[ 86 207 113 183 136 119 157 187 122 109 147  81  82 132  87 138] 0
[ 81 118 152 113 106 154 172 130 105  89 132 126 120 115 115  99] 1
[ 83 182 109 164 111 127 141 165 114 110 155  84  95 129  94 104] 0
[ 45 182 151  45 158  81 188  96  67 105 116  96 181  96 114 193] 2
[167 188 132  91 135 159 132 124 171 112 204 150 150 152 140 137] 3
[174 158 126 156 155 114  77 134 151 169 138 120 122 196 117 114] 1
[136 141 149 169 100  70 130 190 112 110 113  96 138  61  86 171] 3
[113 121 108 120 114 166 123  84 122 144 125 155 104 189 149 121] 3
[100 144 155 137 116 117  84 106 146 150  99 153  99 102 157 152] 4
[152 129  83 178 117 175 118 102 186 113  84  98  84 149 156 137] 2
[121 141 139  82 157 184 141 110 156 135 163 171 127 220 140 114] 3
[133 154  92 102 167  22  89 111 128 158 162 127 160 118 159 200] 1
[ 96 177 112 163 122 114 155 176 143 105 153  56  92 117  95 110] 0
[129 183 119 178 128 142 146 160 106 113 154  80  84 173  89 141] 0
[135 121  78 155 193 123 125  65 181 122 151 123 122 179 171 104] 1
[139  84 124 106 164  88 162 135 104 141 143 181 141  47 134 140] 4
[157  81 133 133 177 122 114  73 160 159 111 162 129 161 143 131] 0
[128 130 124 138  69 187 182 156 119 104  92 133 125 106 140  82] 1
[187 121 149 100  28 193  91 132 139 103  73  70 108 215 176  22] 4
[135  65 136  69  38 166 104 115 114  97 183 195 163  14 153 109] 0
[ 84 173 117 139 108 159 137 191 101 100 159  72  60 123 106 138] 0
[120 201 134 178 208  80 145 113 137 181  89  64  73 219 116 140] 0
[154 163 137  48 153 231 138 125 159  95 227 194 132 217 143  87] 3
[139 128 125 118  69 136 140 127 117  88 146 127 137  88 137 134] 0
[176  60 125  84 164 137  59  99  67  79 119 127 129 145 149 102] 5
[152  68 142  63  91 139 110  97 138 105 134 194 165  56 167 109] 0
[152  64  59 149 184 118 209 155  88 111 237 150 208 111  52 125] 4
[125 129 162 131  82 108 133 154 104 151  82 142 146  97  92 144] 1
[ 93 136 139 105 131 128 123  42 185 116  89 198  65  97 190 148] 5
[123 146 140 124 255  69 164  55 149 109  78 197  23  93 166 155] 5
[ 95 185 116 155 109 131 150 160 126 110 139  96  93 110  86 113] 0
[161 105 130 107  85 143 106 132 118  96 139 141 163 123 157 106] 5
[ 79  87 138 130  97 190 177  95 127  16 134 146 121  95 136  89] 1
[133 131  84 118 154  25  63  70 124 145 129 129 183 114 166 205] 1
[ 83 150 150  72 144  95 152 157  91 149 167 143 176 113 111 119] 2
[253  59 131 117 107 163 170 159  84 126 159 116 178  57 117  87] 4
[ 97  81 133 144 175 210 172  64 174  17 168 119  83 138 167  62] 1
[183 161 139 159 135 148  89 115 172 194 120 128  99 189 137 121] 1
[156  81 140 101  98 140 116 100 115 122 122 186 181  78 156 143] 0
[136 155 158 127  84  73 108 208 103 232  78 131 171  81  97 205] 1
[212  62 117 186  85 150  83 170 163 116 212 202  91 152 147  27] 2
[131  89  93 132 190 119 115  63 200  90 161 133 122 184 151 123] 1
[171 131  87 114  58 105  41 107 147 168 142 134 108 165 120 133] 6
[ 91 128  51 129 153 107 148 154 114  91 184  55 174 216 107 122] 4
[162  93 187 152 175 152 157 189 123  28 141 123  91 103 112 184] 6
[ 87 100 120 165 112  50  98 112  83 164  78 105 119 115 134 124] 3
[116 115 129 104  64 162 116 196 113  90 156 134 145  40 137 100] 0
[168 161 131 109  97  61  94 173  87 251  73 114 164 147  97 194] 1
[ 95 114 125  91  97  68 130 127  91 121 136 149 167  76 157 175] 1
[144 194 181 115  63 176 147 221  78 185  78 147 111  81  87 119] 1
[ 80 213 107 205 147 115 139 186 152  96 158  69  74 125  80 137] 0
[ 85 115 176 135 154 150 172  94 121 149  94 164 167  95 101  63] 6
[ 43  50  82 153 100  85  65  88  88 214  41 125  78 125 167  90] 3
[161  84 120 123 156 111 138  91 158 179 125 132 143 157 144 127] 0
[ 97 192 123 179  86 117 206 190 149 220 170  75 140 112  43 139] 5
[175 168 143 113 129 119 168 180 132  80 157 134 140  97 107 140] 3
[ 90 133 142  92 159 158 132 100 158 120 141 155 122 170 140 122] 3
[146 153  25  81  36 100   5  81 136 217 103 120 130 104 123  84] 6
[156 165 146 143  79  68  99 173  85 220  92 122 150  97 112 174] 1
[180 109 109 181 114 137 107 152 175 133 152 167 103 174 135  94] 2
[188  62 155 156  54 131 107 172 127 114 227 200 114 120 132  29] 2
[ 95 131 149 115 121 236 213 135 142  45 135 130 100 128 136  57] 1
[130 138 120  93 136 182 133 101 153 142 171 158 134 157 130 109] 3
[153 100 141 107 153 140 129  61 147 129 107 160 153 153 170 136] 0
[ 95 154 146 123   3 165 138 102 189 157 133 109 170 137 170 147] 5
[108 113 116 102 133 153  98  58 132 201 123 135 104 220 177  98] 3
[209  70 128  95 200  88  88 155  55  59 133 130 135 144 114  82] 5
[ 85 110 137 126 117 186 180 132 133  60 127 120 139 122 134 105] 1
[140 122 140 131 146 127 166 124  97 133 149 184 112  71 119 114] 4
[ 84 152 160  70 176  89 165 102  84 116 151 118 159  92 121 152] 2
[134 122 122  81  12 188  90 114 133 102 126 101 196 112 181  96] 5
[134 127 121 116 142   3  70 123 103 209 136 121 169  98 157 217] 1
[164 124 129 145  64 177 111 186 112 124 177  90 197 152  85 108] 5
[ 68 163 164 103 225 140 229 137 116 140 139 119 140 135 118 100] 6
[141 131 175 111  93 111 113 144 113 143 176 178 124 115 147  71] 2
[154  98 102 147 200 206 146  67 198  72 183 121 101 207 158  61] 1
[104 117 148 133 160 122 120 106 120 143 140 152 101  57 124 168] 4
[159  71 132 100 101 131  99 112 133 133 106 174 174  88 171 103] 0
[101 150 124 151 139 122 138 122 126 120 138  84 103 153 105 135] 0
[ 80 143 147 112 116 125 147 108 119 120 119  96 146 148 137 150] 2
[105 209  96 159  86 101 148 186 115 115 160  76  93 132  88 136] 0
[212 194 172 150 102 192 101 212 133 255  70 106 106 183 101 100] 1
[ 99 166 104 141 124 127 148 157 131 109 121  71  91 149 109 131] 0
[ 92 155 135 111   0 175 123 119 169 169 148 112 181 111 164 137] 5
[110 189 131 155  85 131  94 127 173 127  87  51 122 153 145 152] 4
[ 84 118 110 128 155 134 153  77 131  33 181 113 125  89 173 109] 1
[164 111  98 182 101 166 121 148 180 122 137 147  99 133 134 105] 2
[145  94 144 119 184  83 157 152  92 156 149 180 156  56  93 142] 4
[222  61 132 172  62 156  84 198 124 150 176 207  93 162 135  39] 2
[106 135 124 101 151 197 111  75 155 161 154 172 112 207 157  94] 3
[134 188 119 188 225  79 145 128 151 173  94  86  81 240 102 156] 0
[138 141 113 150 133 138 116  98 175 120  94  79 142 145 123 151] 2
[ 65 212 116 159 110 129 141 208 133 106 124  53  59 124  72 128] 0
[107 133 126  93  62 145 125 166  98  73 157 132 122  76 108 106] 0
[185 110 157 159 203 110 112  55 150 167  85 146 143 181 132 146] 0
[163  55 143  78  74 147 110  96 100 137 160 208 189  64 160 122] 0
[101 170 139 126  28 145 140 106 166 155 108 125 139  99 145 146] 5
[173 127  69 189 137 172 132 105 171 104  31  68 107 173 151 194] 2
[166 150 134 124 168  96  77 129 156 167 151 122 105 160 130 140] 1
[160 125  90 148  68 152  65 101 132 143 103 137  94  75  78 129] 6
[126 147 148 151 176 126 147 138 134 143 100 105 108 178 128 143] 0
[135 117 107 151 159  75 109  84 124 110 153 117 125 130 169 143] 1
[ 86 108 199  80 134  56 170 130  72 129 198 171 186  98 122  75] 2
[144 157 121 142 102 135 106  97 164 112 118  57 144 147 111 172] 4
[ 80 152 140  68 166 107 153 116 111 111  93  99 170  98 132 151] 2
[ 71 181 111  75 176 142 150  56 123 126  25  47 155 115 131 222] 2
[125 109 130 163 137  75 125 142 107 117 102 109 113  63 105 139] 3
[125  99 122  84   0 159 118 199  97  53 167 151 135   9 122 103] 0
[214  80 125 162  82 148 108 163 140 151 185 190  89 155 129  65] 2
[159  67 134  82 154 139  85 113  93  83 119 160 137 137 168 128] 5
[151 166  75 152 122 207 113  95 184 101  43  63 106 192 134 185] 2
[154  78 158  72  54 185  70  98 124  80 114 146 180 121 196 112] 5
[115 176 118 140 176 141 142 152 136 109 128  96 131 143 114 124] 0
[ 89 151 149  92 142 124 133 128 105 120 113 102 139 107 110 140] 2
[103 180  85 163 125 148 141 162 127 110 129 121 101 122  98 131] 0
[107 134 104 114 110 140 113 101 122 188  82 154 114  86 119  85] 6
[ 58 175 170 107 159 203 182  88 128 176  62 141  98  22  93  37] 6
[108  81 184 109 143 163 160 137 127 112 137 153 136 137 121  99] 6
[ 93  88 103  98 120 118  95  74 136 181 141 148  99 171 165 101] 3
[173 156 131 135 110  88  87 161 100 255  95 115 138 130 125 166] 1
[184 133 166 139 108 144 113 102 129 133 101  82 137  84 112 129] 4
[103 148 145  87  55 164 127  79 179 125  84 158 145 111 200 139] 5
[160 115  76 157 106 156 112 109 176 112  88 116  99 160 133 140] 2
[232  60  70 244  99 171  71 150 196 138 135 147  94 166 144  67] 2
[169  55 150  77  92 147 104  92 157 134 146 200 196  98 156 106] 0
[ 15 163  92  99 173 127 135 108 144 232 105 141 153  75 124  44] 6
[126 112 107  85 125  54 171 109 134 137 175 115 174 171 179 133] 6
[113 128 124  88 115 151  82  42 164  95 104 185 119 141 205 132] 5
[ 71 161 123  94 127 124 152 116 147 109  96 100 122 116 136 164] 2
[116 171  69 112 147  86 102 126 128 160 124 114 129 134 135 113] 6
[152 122 156 143 115 163  77 133 122 149  95 123  82  89 110 138] 6
[ 92 178 137 126   0 185 137 113 184 137 129 115 182 103 155 150] 5
[137 176  94 175 111 118 118 135 157 141 160   0 142 133  31 237] 4
[ 94 136 136 159 166  94 151 119 136 129 125 150  65 124 151 139] 5
[143  90 109 102  91 145 117 133 136  95 144 173 150  91 134 116] 0
[ 67 185 102  72 170 131 153  70 116 116  42  61 160 119 150 208] 2
[114 134 111 118  94 143 106 105 147 141 119  87 102 222 159 104] 4
[100  99 142 127 104 197 197 146 108  83 116 145 134 115 116 101] 1
[139 116 134  95 142 149 152 137 118 111 149 145 128 124 142 111] 4
[206 150  83 129  70  96  31 117 120 116 138  91  87 177 120 193] 6
[ 81 173 106 110 136 115 138  96 141 123  79  93 136 146 123 188] 2
[ 30 140 198 113 217 169 227 120 124 167  94 142 148  82 130  56] 6
[ 79 119 113 110 124  41 135 109  90 100 119 124 150  29 157 180] 1
[160  83 169  74 124 123 195 154  93 100 121 255 115  77 188  51] 4
[185 124 109 142 146 137  90 103 131 201 128 121 118 185 124 125] 1
[160 122  89 125 131  78 113 148 114 130 157 137 140 134 142 133] 6
[ 83  75 126 172 123  87 121 101  79 172  73  96 100 129 153 109] 3
[193  49 126 122 133 153 203 139  98 114 189  98 176 115  94  92] 4
[116 150 119  64 172 203 143  76 210 151 214 195 108 242 162  89] 3
[ 87 189 142 163 160 128 135 163 130 125 121  75 104 166  77 144] 0
[156 102 145  94  13 181  86 160 134 122 143 117 215 128 152 107] 5
[152 152 139 141 101 138  99 117 148 146 131  70 137 136 131 144] 4
[112 172 171 171  49 137 171 152 143 177 181  44 158 129 101 137] 5
[ 86 190 120 133 110 143 136 198 113  80 143  86 108 111  80 116] 0
[170 158 149 124 144 156 158 186 169  58 179 130 165  89  96 169] 3
[ 86 182 108 118 136 123 155  96 152 125  89  89 125 128 136 161] 2
[139  46 157  61 107 131 126  75 128 130 134 213 184  90 150 104] 0
[179 182 155 143  55 165 106 112 150 137  67  90  95 117 159 109] 4
[124 137 131 135  95 150 142 185 121 151 171  89 171 131  77 118] 5
[ 71  77  85 113 121 103  68  57  92 240  96 134  90 183 182 119] 3
[168 156 144 123 104 102  60 176 107 255  77 115 118 160  70 167] 1
[165 160 134 113 144 105  90 144 119 210 104 111 110 140 131 155] 1
[139 136 152 147  98 250 174 172 115 138  93 113  88 198 110  52] 1
[116 136 115 167 147  70 133 154  99 114 106 103 148  64 116 149] 3
[173  39 167  92 179 113 112  16 153 186  73 180 164 151 191 136] 0
[ 73 200 103 167 166 148 154 191 134 122 108  50  52 187  72 158] 0
[163 154 125 116 126 147 122 133 153 195 134 109 134 169  86 100] 1
[174  78 157 110  51 173 151 142 116  97 123 154  89 169 209   0] 4
[125 131 166 139 127 164 123 134 134 150 131 138 107  84 131 112] 6
